In the data rows, the value 128 means zero.
Each row below has a hidden score, from 0 to 40, with 20 about the middle. What is it? The score is a weighted sum of the row's numbers plus the product of two more (or one squared), each taken from its middle value.
[158, 85, 167, 160, 122, 73, 78, 100, 187, 84, 153, 150, 135, 137, 91, 73]: 28
[93, 160, 93, 143, 99, 142, 153, 169, 115, 154, 145, 127, 142, 130, 156, 150]: 34
[112, 118, 129, 109, 113, 113, 119, 100, 123, 122, 128, 131, 129, 127, 136, 126]: 22
[99, 142, 102, 105, 97, 136, 147, 127, 84, 154, 133, 122, 120, 124, 166, 161]: 18
[116, 97, 156, 108, 113, 72, 88, 88, 145, 85, 113, 131, 126, 117, 110, 96]: 16
[116, 140, 121, 105, 137, 143, 139, 113, 112, 130, 116, 116, 123, 123, 138, 141]: 20
[118, 181, 66, 154, 86, 178, 190, 185, 76, 193, 174, 119, 127, 140, 186, 182]: 21
[130, 159, 102, 143, 101, 133, 148, 141, 128, 132, 171, 124, 127, 143, 143, 139]: 21
[94, 175, 69, 83, 147, 209, 194, 180, 57, 193, 83, 108, 115, 122, 162, 217]: 14
[181, 92, 174, 152, 131, 78, 77, 79, 188, 76, 165, 139, 124, 133, 82, 66]: 12
[103, 117, 134, 137, 102, 104, 120, 124, 121, 134, 130, 133, 144, 124, 134, 121]: 20
[122, 150, 102, 157, 102, 152, 153, 169, 102, 160, 152, 137, 142, 132, 159, 144]: 24
[133, 155, 105, 134, 121, 151, 155, 145, 104, 158, 139, 121, 123, 138, 148, 152]: 19
[130, 104, 140, 109, 117, 99, 106, 88, 134, 104, 135, 130, 123, 123, 124, 118]: 18
[141, 94, 150, 131, 117, 90, 93, 113, 158, 101, 143, 144, 123, 133, 105, 98]: 18
[157, 69, 178, 155, 114, 59, 67, 97, 181, 81, 147, 150, 143, 128, 90, 56]: 25
[136, 130, 131, 159, 129, 129, 131, 149, 146, 128, 144, 130, 147, 133, 120, 115]: 27
[137, 161, 105, 159, 108, 150, 155, 154, 119, 149, 176, 126, 135, 138, 153, 141]: 20
[107, 183, 59, 126, 86, 173, 185, 175, 70, 185, 159, 111, 123, 136, 186, 193]: 16
[92, 149, 93, 149, 67, 134, 157, 166, 83, 174, 152, 130, 144, 128, 183, 151]: 26
[148, 89, 167, 94, 189, 127, 104, 94, 145, 109, 64, 137, 119, 115, 91, 112]: 18
[131, 128, 132, 114, 157, 138, 132, 128, 124, 135, 98, 125, 116, 128, 118, 139]: 14
[131, 88, 157, 79, 161, 112, 98, 97, 134, 90, 76, 127, 109, 109, 98, 119]: 14
[145, 138, 124, 123, 123, 119, 124, 104, 135, 114, 165, 120, 116, 135, 118, 121]: 4
[101, 162, 106, 123, 101, 132, 143, 140, 109, 136, 138, 123, 131, 132, 150, 143]: 18
[143, 114, 145, 144, 142, 126, 123, 118, 148, 127, 138, 129, 132, 128, 117, 114]: 20
[128, 142, 125, 140, 109, 122, 131, 124, 135, 121, 157, 124, 131, 131, 134, 118]: 19
[133, 133, 126, 149, 114, 127, 132, 142, 120, 142, 146, 132, 134, 131, 142, 119]: 17
[90, 127, 110, 144, 107, 147, 152, 180, 96, 168, 107, 136, 147, 117, 157, 153]: 39
[63, 169, 73, 115, 73, 153, 171, 179, 63, 175, 120, 119, 135, 120, 191, 179]: 28
[125, 135, 117, 133, 114, 133, 142, 134, 109, 148, 138, 121, 125, 132, 144, 134]: 19
[73, 162, 90, 144, 85, 140, 160, 186, 98, 156, 135, 130, 142, 124, 166, 151]: 34
[144, 96, 157, 112, 153, 96, 92, 98, 168, 87, 108, 137, 114, 129, 91, 94]: 18
[117, 157, 104, 139, 112, 143, 149, 164, 111, 145, 142, 123, 138, 134, 150, 141]: 20
[82, 138, 101, 148, 83, 142, 157, 163, 83, 174, 133, 129, 149, 123, 172, 156]: 30
[145, 125, 144, 95, 150, 111, 112, 93, 145, 90, 121, 126, 106, 126, 105, 113]: 14
[150, 99, 160, 152, 141, 111, 101, 121, 161, 112, 126, 139, 137, 125, 104, 95]: 31
[150, 63, 182, 115, 144, 49, 53, 76, 196, 46, 120, 142, 115, 124, 60, 67]: 18
[131, 97, 153, 132, 116, 76, 90, 98, 156, 87, 135, 144, 129, 129, 109, 87]: 19
[114, 114, 128, 157, 86, 111, 119, 152, 123, 139, 144, 141, 153, 126, 146, 115]: 39
[126, 143, 121, 129, 145, 145, 138, 148, 125, 134, 118, 128, 133, 132, 129, 138]: 20
[137, 146, 122, 143, 126, 141, 138, 142, 132, 139, 139, 133, 130, 141, 132, 126]: 22
[141, 146, 123, 135, 137, 140, 139, 132, 128, 134, 137, 120, 120, 130, 131, 134]: 13
[131, 131, 125, 109, 143, 146, 137, 120, 111, 133, 111, 124, 116, 124, 133, 139]: 20
[166, 133, 127, 133, 137, 127, 127, 116, 152, 106, 160, 125, 112, 141, 114, 115]: 18
[116, 150, 117, 106, 172, 175, 155, 155, 112, 144, 70, 121, 113, 122, 123, 161]: 23
[141, 99, 146, 122, 115, 81, 87, 104, 168, 88, 148, 141, 126, 134, 98, 99]: 18
[149, 132, 127, 110, 147, 126, 123, 118, 145, 101, 136, 128, 115, 138, 107, 128]: 16
[162, 121, 148, 99, 213, 161, 131, 111, 146, 118, 74, 122, 110, 121, 88, 133]: 14
[142, 147, 119, 165, 108, 135, 139, 152, 130, 144, 161, 135, 143, 144, 136, 127]: 23
[128, 151, 108, 160, 107, 134, 147, 163, 123, 145, 153, 131, 131, 139, 139, 134]: 20
[105, 157, 97, 103, 123, 154, 153, 140, 92, 147, 119, 114, 116, 131, 149, 162]: 15
[150, 80, 175, 131, 165, 108, 90, 96, 159, 98, 97, 133, 130, 114, 91, 90]: 24
[133, 119, 137, 133, 130, 132, 125, 114, 127, 131, 132, 129, 130, 127, 130, 131]: 22
[156, 94, 161, 133, 122, 69, 76, 97, 180, 76, 151, 137, 123, 134, 82, 78]: 13
[153, 86, 172, 126, 135, 67, 70, 79, 183, 78, 134, 150, 129, 126, 86, 79]: 15
[163, 93, 173, 124, 148, 97, 92, 71, 154, 100, 125, 129, 127, 126, 107, 94]: 22
[94, 131, 114, 144, 88, 122, 129, 148, 111, 151, 143, 134, 152, 122, 157, 135]: 37
[111, 143, 118, 123, 136, 156, 152, 150, 95, 158, 104, 123, 129, 123, 147, 150]: 21
[146, 128, 128, 99, 177, 162, 142, 127, 115, 142, 84, 123, 115, 127, 123, 155]: 24
[157, 130, 131, 155, 128, 121, 125, 131, 158, 111, 161, 138, 132, 141, 117, 111]: 24
[123, 125, 118, 92, 110, 116, 119, 112, 118, 118, 133, 129, 118, 128, 128, 136]: 9
[94, 143, 107, 130, 101, 146, 151, 152, 86, 163, 124, 126, 135, 124, 160, 155]: 22
[122, 105, 137, 120, 116, 95, 101, 120, 140, 110, 127, 133, 126, 128, 120, 112]: 20
[128, 148, 101, 99, 155, 180, 167, 144, 86, 166, 105, 107, 113, 120, 142, 181]: 11
[134, 156, 106, 167, 120, 144, 151, 164, 137, 141, 164, 126, 140, 145, 131, 136]: 23
[93, 134, 113, 119, 101, 122, 136, 134, 97, 146, 119, 123, 139, 124, 152, 142]: 19
[87, 136, 107, 105, 141, 174, 165, 155, 79, 166, 78, 119, 132, 110, 157, 171]: 29
[127, 110, 143, 120, 118, 106, 113, 85, 125, 121, 127, 125, 130, 123, 138, 121]: 25
[117, 106, 140, 110, 135, 123, 117, 111, 121, 125, 100, 129, 123, 120, 121, 133]: 20
[125, 138, 125, 152, 125, 134, 139, 156, 137, 140, 141, 129, 145, 134, 128, 123]: 24
[133, 163, 105, 171, 103, 138, 151, 163, 131, 150, 173, 129, 139, 143, 150, 136]: 23
[113, 134, 125, 149, 114, 130, 137, 142, 125, 144, 133, 133, 148, 128, 141, 130]: 28
[174, 60, 204, 129, 163, 62, 51, 65, 206, 52, 116, 152, 127, 119, 59, 45]: 19
[103, 154, 97, 143, 83, 147, 153, 162, 85, 171, 147, 132, 142, 129, 170, 153]: 21
[127, 154, 109, 104, 150, 158, 151, 134, 118, 132, 122, 114, 112, 129, 132, 157]: 15
[140, 151, 118, 158, 109, 120, 133, 138, 146, 121, 174, 123, 126, 142, 129, 113]: 16
[140, 91, 161, 152, 110, 86, 91, 108, 150, 105, 149, 137, 140, 124, 113, 82]: 19
[174, 87, 174, 148, 132, 78, 82, 82, 178, 85, 151, 146, 134, 134, 94, 77]: 20
[102, 143, 124, 101, 180, 168, 152, 159, 126, 132, 61, 129, 122, 119, 112, 150]: 27
[68, 169, 75, 109, 83, 165, 178, 164, 57, 184, 118, 119, 130, 115, 195, 187]: 24
[124, 155, 106, 132, 106, 145, 155, 150, 97, 152, 144, 124, 132, 134, 162, 153]: 30
[89, 193, 56, 88, 135, 214, 205, 187, 43, 196, 95, 102, 110, 123, 178, 222]: 14
[145, 129, 127, 138, 125, 133, 131, 123, 123, 137, 143, 124, 127, 134, 139, 135]: 21
[153, 119, 159, 87, 208, 132, 105, 89, 165, 77, 72, 119, 105, 132, 67, 110]: 14
[115, 154, 98, 116, 99, 141, 149, 130, 92, 150, 148, 116, 126, 129, 165, 157]: 17
[97, 124, 117, 145, 96, 131, 138, 159, 107, 166, 127, 143, 155, 126, 155, 141]: 33
[143, 140, 107, 109, 133, 153, 149, 130, 109, 139, 133, 120, 109, 133, 138, 161]: 22
[116, 162, 97, 135, 108, 143, 152, 158, 122, 140, 159, 123, 129, 141, 145, 145]: 19
[137, 108, 138, 105, 124, 98, 97, 96, 145, 92, 131, 124, 107, 124, 106, 110]: 10
[178, 85, 175, 130, 151, 77, 73, 83, 190, 71, 133, 143, 111, 131, 74, 73]: 11
[147, 100, 160, 143, 116, 71, 83, 99, 168, 88, 151, 138, 134, 132, 100, 79]: 14
[120, 132, 129, 87, 163, 146, 134, 110, 116, 119, 90, 122, 104, 117, 124, 142]: 16
[116, 158, 110, 144, 107, 126, 144, 155, 129, 131, 149, 126, 129, 135, 142, 131]: 20
[126, 81, 169, 99, 182, 117, 92, 106, 152, 99, 59, 141, 130, 116, 86, 105]: 26
[124, 145, 105, 123, 106, 143, 151, 139, 94, 158, 145, 114, 123, 129, 158, 154]: 15
[106, 190, 73, 114, 112, 173, 182, 176, 87, 170, 141, 115, 112, 138, 164, 177]: 12
[137, 130, 139, 113, 122, 95, 103, 97, 148, 96, 142, 126, 115, 130, 111, 111]: 4
[131, 155, 107, 135, 122, 147, 147, 141, 117, 144, 144, 119, 120, 139, 135, 146]: 14
[106, 116, 150, 89, 180, 137, 124, 114, 126, 116, 53, 127, 117, 110, 113, 124]: 22
[135, 129, 136, 138, 142, 129, 127, 128, 146, 121, 128, 127, 127, 132, 117, 118]: 22
[150, 100, 163, 113, 150, 91, 88, 86, 170, 84, 124, 139, 122, 132, 85, 97]: 11
[134, 123, 132, 137, 147, 141, 136, 148, 125, 142, 107, 133, 126, 124, 123, 134]: 20
[86, 187, 58, 119, 81, 175, 188, 181, 65, 189, 153, 116, 130, 138, 187, 194]: 19
[145, 79, 169, 119, 141, 77, 73, 96, 166, 91, 118, 147, 133, 128, 83, 81]: 11
[120, 147, 124, 90, 200, 184, 150, 146, 123, 139, 60, 121, 118, 122, 110, 158]: 19
[145, 46, 190, 128, 128, 53, 53, 88, 177, 73, 108, 146, 134, 118, 86, 56]: 33
[140, 124, 132, 123, 140, 149, 141, 120, 114, 139, 120, 126, 124, 120, 141, 144]: 30
[138, 115, 153, 120, 161, 120, 108, 111, 153, 108, 111, 136, 126, 124, 101, 107]: 14
[144, 175, 96, 128, 131, 162, 158, 146, 120, 139, 147, 123, 109, 147, 141, 157]: 20
[127, 109, 158, 113, 168, 115, 102, 104, 156, 97, 89, 130, 129, 120, 88, 104]: 19
[157, 87, 177, 117, 195, 119, 92, 93, 179, 86, 82, 134, 127, 119, 68, 89]: 23
